Where one turn sends some rows of the set: a few examples, then the rows asked:
zalim: [ 13  14   8  31   7 -39 -16  18   2 -16   7  -7   3]
meke: [ -6  -1   6  11 -34 -21  -1  24 -22 -15   8  -8  14]
Bamo: [ -7   0  19  36 -18  29  -4   0  15 -18 -19 -20  -9]
fafop: [-12  -5 -21  14 -15   2  31  21   0 -13  -3  18   2]
seka: [-19  -7  -9 -25  21  -1 -31  -6  12  13  24  -5 -12]
vap: [ -4  18 -23 -22 -27  17   3   2  23   4   0  -4 -12]
Kef: [-25  -6 -16  36 -12   8  19  -5  22   7 -15 -15  -8]
tos: [ -4  18  25  13 -42   2  -8   4  11 -20  14 -10   2]
refa: [-25  13   6  36   4   8 -30  40   7  -6   2   0   2]
sofib: [ -7 -27 -22 -12  12   5 -22 -13  10  21  19 -13 -10]
zezu: [ 20  24  15  18  38  -4 -23  -2 -16  14   4  -4   5]
Rov: [-26 -15   5 -20  24  20 -13 -13  -9  19  -1  12 -10]
Peput: [ -5  -4  -2   5  12   7 -47  19 -13  20  25   3   7]
napuf: [  4  26  -2  -5  10  22  28  -8 -24   2 -13  12  -7]
Nir: [ -7  16  27  33  23  18 -14  -1  25 -12   4 -24   7]
Leni: [ 26  32   0  17  31   8 -25   8 -12   3  15  -1   5]
biri: [ 19  35   7  18  35   8 -20   8 -13   8  11  -8   4]
tep: [ 15  -5 -34  -3  -2  15  -6  -4  13   3   5  26 -19]
nad: [  1   4 -15  13  12   3 -44  20 -18  22  17 -16   7]
Birad: [ -8  13  20  43   3  23  -5   1  25 -18  -1 -23   1]
bafeg: [-23 -16  24  22  23   9 -32  18 -20 -15  -5  -9  -6]
zag: [ -5  -4 -19  10 -17  -4  33  12  -5 -13  -7  17   6]
gop: [  0  26 -18 -10 -12   0  14 -10  14  15 -23 -27 -12]
fesa: [-10  -1  23 -14 -27  -5 -13 -15  16  13 -12 -26 -21]
Der: [-34  -4  27 -14  -6  -7 -25 -10 -25  -7  -9   2 -11]
Gobov: [ -9 -14 -20  35   4  -2  25  -2  24  -5 -11 -14  -5]
piba: [-11  31   6 -20  38  -3  -2  -3 -16  13  -8   1  -8]
Fus: [ -1   4 -30  13  11   2   5  -5 -11  27 -33  -4 -18]
kib: [-10 -31 -23  -2  -6   9 -11 -19   9  16  14 -22 -15]
ketos: [ -7  24  33 -21 -24  13  -1  -4   8   0 -15   3 -17]
tagan: [ -1   0 -11   7   9  -1 -43  21 -15  19  29 -14   5]
garuf: [  6 -11  27  13  23 -14 -21   6 -21 -31   8   1  -5]
Sugib: [-16   2  35  -2  13   0 -23 -31   3 -19  -5  -1 -19]
deta: [  7  -7  10  11 -43 -12   2   9 -15 -22  -7  -8   1]
Dev: [-15 -17 -20  34   0   9  20  -6  26  -3 -12 -13  -4]
Fik: [ -1   5 -15  11 -27  -8  31   3   5 -14   1  19  -1]
vuz: [-16  20  27  27 -31  -2  -5   1   3  -3 -10 -33   1]
lub: [-11   0  11  -2 -19 -23 -12  28 -25  -6  13  -7  21]
Rilu: [  3  27  -2 -12  29  16  14  -4 -23  11 -12  12  -3]
Doti: [  0  -8  10 -21  29  -7  -1 -30 -13  12  -1   8 -10]

Rov -> vuz
napuf -> lub
And these:
nad -> Gobov
fesa -> Sugib
zalim -> tep
gop -> garuf
Kef -> zezu
Dev -> biri
Bamo -> piba
Birad -> Rilu

Where one turn sends some rows of the set: a few examples, then the rows asked:
Muno: [ 18  -9  -6   8   6 -14 -20  17  34 -32  11 -14   2   2   5  30  12  31
 -62  13 -21 -25   4]
latam: [-10 -19  23 -12   3 -21 -16  -4  56  29   9 -45 -21 -13 -24 -10  43  11
 -39  37  17  14  38]
dufod: [  9 -17  -9  10  15 -55   7   1  38 -18   7 -12 -18  -7  25  23  35  38
 -40  26  -5 -34 -22]
zateb: [ 14  33   5  14   7  -3  18  18  73   4  10 -35 -20 -11 -16 -27   6  14
  -3  30   0  -6  37]
zafa: [-20 -10  18   4   1 -31 -12 -15  38  20  26 -29 -44 -24 -31  -7  37  -3
 -18  23  16  -6  27]
Repom: [ 15  -6 -19  32  12 -27 -10 -23  23   7  12 -59 -18 -16 -32  36   3  33
   0  46  12  10  10]
mupip: [ 17  -4 -10  25  24 -34  -3 -10  37  22   7 -62   4 -21 -20   9  22  52
   3  49  -2  33   6]
Bino: [ 24  -5  -4  13   9 -20 -16  14  39 -26  11 -12  13  -2   2  30  19  33
 -63  19 -36 -23  12]
Pivud: [ -6 -19  -1  -6  13 -13   4 -10  54  22   1 -45 -33 -11 -37 -15  41   7
 -30  33  34  11  24]
vovot: [ 27  32  14   9   5 -16   6   6  77  -3   8 -30 -13 -17   0 -15   7  35
  -4  50  -3  -8  49]
domi: [ 20   5 -26  28  18 -17  10  -9  43  20   2 -57   1 -20 -24   0   2  29
 -10  51   4  29  -4]
nezo: [ 13 -25 -12  13  13 -59   6  -4  40 -13   1 -13 -15   1  24  27  42  41
 -43  32 -12 -28 -10]
pato: [  9 -23  20 -10   1 -49  17  23  43 -14   3 -14   6 -11  -9  30  47  28
 -33  -7 -25 -21   6]
datol: [ 16  35   7  12  -1 -21   2   4  58  10   4 -15 -12 -28 -15   9 -20  11
   3  30  -4 -15  43]
kipak: [  9 -27  14 -13   4 -44  10  24  41 -14  -2 -13   8 -16 -13  29  32  30
 -30 -13 -18 -25  -7]

dufod -> Muno
nezo -> Bino
Pivud -> domi
And these:
vovot -> latam
Repom -> datol

